One turn moves every row onto another: examples first, then more rows asked:
Defo: [ -8.1 -10.7 -12.4 -28.7   8.4  -0.9  -9.1  -2.2   0.7 -17.9   4.4  19.0
 -11.8 -17.5 -16.6  -7.7]
Lago: [  8.3   3.7 -15.7 -15.2   3.8 -20.4   3.8 -27.7   1.0 -24.4   0.8  -0.6
  -4.2 -24.0  -1.4  -3.7]
geni: [  2.4 -21.3  -2.4 -39.9   2.4 -10.0  13.6  -7.1  -8.6 -11.6  -3.2   7.6
   7.2 -27.8   1.3  10.4]
dabu: [  6.2  -5.1 -16.1 -37.7  10.2 -14.6  -7.5  -3.1  10.3 -18.5 -13.4 -15.1
   7.6 -26.0   3.3  -7.5]
tidoz: [-15.4  -7.4 -12.4 -24.2   9.8 -18.0 -15.4 -12.8  -7.4  -9.1  -7.4  22.7
  -5.7 -24.4   6.6  -5.7]
rif: [ -8.0 -11.4 -36.6 -15.0   2.8 -28.7   2.6   0.9  15.7 -20.6  -4.4   5.5
   1.7 -22.8  -1.5  -3.2]
gopa: [ -2.5 -14.6  -9.8 -28.4   6.3   0.1   4.1   7.9  -3.9 -14.1 -19.5   9.2
 -15.3 -33.1  -0.1 -11.8]
Fol: [ 11.7   5.8  -9.0 -19.9   5.4 -19.5   2.1 -19.4  -0.7 -25.0   3.2   3.4
  -3.7 -32.1  -2.0   1.8]
pulu: [-14.5  -7.4  -5.2 -34.6   3.9 -11.9   6.3  -5.9 -10.4 -11.5 -25.7 -12.6
  -4.8 -21.5   7.4  -7.7]
Rali: [-14.0  -1.6 -12.3 -25.6   5.5 -15.6   5.4  -6.3   4.8   1.3 -24.0  11.6
  -3.7 -12.8  -7.8  19.3]
barem: [ -5.5 -12.1 -10.1 -23.3   7.5   4.7  11.0   5.2   0.6 -16.9 -23.1   7.2
 -15.2 -27.4  -0.4 -10.2]
Molon: [-11.7 -13.2  -8.7 -40.9  10.7 -12.9   2.5  -5.2  -6.7 -10.2 -22.5 -13.6
 -10.4 -19.1  -4.5 -15.1]
sisaf: [-11.4  -9.4  -5.0 -34.0   0.4  -1.2  10.5  -0.2  -5.3 -17.2 -19.0 -15.4
  -7.5 -15.3  -5.6  -9.3]
mulad: [ -4.7  -6.5 -26.4 -17.1  11.3 -23.4   7.1   7.7  18.9 -22.0  -7.3   9.3
   0.5 -32.0  -3.6   5.3]
kala: [ -9.3 -19.9 -24.3 -23.7   1.7  -7.7   0.8  -6.1  -3.9 -11.2 -20.3   2.2
 -15.1 -18.2   2.5 -21.9]
nosum: [ -0.5 -28.9 -16.5 -41.3   6.6 -19.9   6.2 -20.5  -5.8  -5.9  -3.8   1.1
   3.4 -15.0  -2.8  -4.7]
navol: [ -8.6 -10.9 -36.0 -14.7   0.7 -28.5   2.3   1.6  14.2 -20.2  -4.2   6.1
   2.2 -24.3   0.6  -2.5]
bubar: [-15.9 -13.3 -24.6 -18.9   2.1 -18.3  -5.5  16.4  -1.0 -18.8  -9.8   6.1
   1.2 -19.1   1.8  11.1]
Tez: [-20.6  -1.8 -15.4 -30.1  19.7  -7.4   8.9 -13.6 -12.2   5.0   2.0  -3.5
  -6.2 -21.2  -5.0  -5.5]
pazim: [-12.2  -7.3 -18.5 -29.8 -14.5 -15.3  -4.6   1.1  -4.6   0.5  -9.1  10.0
  -1.1 -11.1  -8.2  13.3]
muno: [ -9.0  -8.9 -14.4 -37.4   9.4 -21.5  -4.7  -2.0   2.8   4.7 -17.5  13.6
  -8.7 -17.3 -14.3  12.4]
Dilo: [-13.4 -17.6 -28.7 -20.5  11.0 -14.8  -1.3  12.9   9.4 -20.3  -9.6   1.6
  -5.8 -10.1 -12.7   4.5]
lomu: [ 10.8   0.2 -16.5 -21.7   5.6 -24.7  -2.3 -25.2  -1.3 -22.3   4.6   1.6
  -5.8 -27.0  -4.9  -5.7]
nuda: [ 12.3   2.8 -11.2 -20.5   9.7 -16.9   4.3 -21.7   4.2 -25.9   3.1   1.3
  -7.9 -27.2  -9.6  -1.6]
vos: [  4.0  -0.8 -14.0 -31.6   8.1 -11.6  -1.7  -5.5  12.2 -20.3 -17.5 -17.0
   9.9 -22.6   6.5  -4.2]
gosus: [  3.9  -0.9 -15.2 -21.7  11.0 -25.8   9.5 -17.7  -1.3 -20.8   8.5  15.1
 -11.2 -27.7 -12.3   1.2]
ter: [  0.2  -0.7 -20.5 -14.6   6.2 -25.5  12.7 -23.8   0.4 -21.6   6.2   9.9
 -10.3 -19.0 -10.4  -1.4]
zino: [ -9.3 -10.6  -3.6 -40.7  -2.6  -6.6   1.8   5.2 -12.7 -13.7 -15.0 -11.5
  -6.6 -24.5  -1.8  -9.5]
guzo: [-17.8  -2.3 -13.5 -30.5  10.0  -1.8   8.4  -5.9 -15.4   1.5  10.3  -2.4
  -4.6 -23.2  -6.7  -3.0]
Ragob: [-11.5 -16.1 -21.3 -20.2  -3.2  -7.4   1.3  -5.2  -7.8 -11.4 -22.2   4.0
 -11.2 -21.6  10.2 -18.6]
zul: [-20.9   0.5 -13.5 -28.0  15.5  -7.3   9.5 -12.9 -14.8   4.8   1.3  -2.3
  -3.9 -22.9   1.2  -2.8]
Ses: [  5.6  -3.6 -18.0 -29.4  -0.2  -8.3  17.9  -1.9   7.9   2.8  -0.2  -2.6
   4.5 -21.0 -21.1   4.2]
pobo: [-15.4  -1.2  -6.7 -14.0  -1.8   3.2   0.0  -4.3  -1.8 -21.2  -2.7  18.7
  -3.8 -17.2   0.5   3.1]
zetep: [-18.8  -6.5 -15.9 -16.5  18.2  -8.6  -1.4 -20.9   6.0 -13.1 -13.0  14.8
 -10.8  -8.6  -4.5  -7.6]
pes: [-13.3 -17.1 -27.5 -26.1  16.6 -26.2  -9.5  12.2   2.5 -13.9 -12.3   7.1
  -4.3 -20.7  -4.5   5.0]
taf: [  5.0  -5.4 -17.1 -34.0   7.1 -10.3  -3.4  -3.9  12.8 -20.9 -12.8 -18.0
   7.5 -19.9   0.4  -8.0]
zokal: [  0.5   3.3 -13.3 -15.6   6.6 -22.6  14.1 -19.2  -1.9 -22.6   4.7  14.3
  -8.1 -27.7  -4.8   6.1]
Kitog: [ -6.1 -21.1 -12.5 -29.4   0.4 -15.6  16.3 -24.5  -5.5  -9.4 -10.4  -0.3
   9.1 -11.8   8.4   4.0]
Lok: [-18.6 -11.3 -25.1 -14.0  14.1 -18.5   2.5   7.1   6.8 -18.7 -19.6   3.0
  -1.0 -13.6  -0.2  11.3]
Bup: [  0.7  -0.8 -17.9 -17.6   1.8 -29.2   6.6 -20.1  -6.5 -19.7   9.7  14.3
  -8.1 -26.5  -3.9   0.5]
rud: [  4.6   0.1 -14.5 -28.3  -7.6 -12.4  14.1   2.0  -0.2   3.4  -0.4   1.9
   9.7 -29.0  -9.9   9.4]
Nup: [ -3.6  -1.0 -22.3 -22.5   3.7 -22.7  15.8 -18.3   4.5  10.3 -14.3  -3.2
   9.0 -18.7  -3.3   2.4]
dok: [  4.8  -2.5 -15.4 -34.2   1.5 -12.0  -6.0  -2.0   8.1 -20.7 -11.5 -16.0
  11.2 -24.6   8.2  -5.3]
Vabu: [  2.7 -21.2  -5.7 -36.6  11.1  -3.1  21.7 -13.6   2.7 -14.5  -6.0   1.4
   2.8 -15.7  -9.8   6.8]
Dapat: [  0.6  -6.7 -24.2 -32.9   5.3 -28.8   6.0 -13.5   1.5  13.0  -7.3  -0.5
   5.3 -24.0  -8.3  -2.5]
lis: [-18.6   0.2 -13.5 -26.7  10.4   1.7  12.1  -7.7 -12.4  -1.0   7.4  -4.3
  -4.1 -19.7  -6.4  -2.0]
Gipof: [ -4.0  -7.6 -26.4 -18.9  11.5 -23.9   5.6   9.2  18.3 -21.5  -6.6  10.1
  -0.2 -33.0  -4.8   4.3]
reg: [-11.5  -9.4 -21.0 -28.5  -6.5 -10.4   1.4  -4.1   4.5  -2.1 -10.0   5.9
  -6.0  -2.0 -20.9   8.8]

sisaf goes to pulu
reg goes to Rali
Now find these:
pes goes to Dilo
guzo goes to Tez
gopa goes to kala
dok goes to dabu
Bup goes to gosus
mulad goes to navol
Lago goes to Fol
Dapat goes to Ses
nosum goes to Vabu
Defo goes to zetep

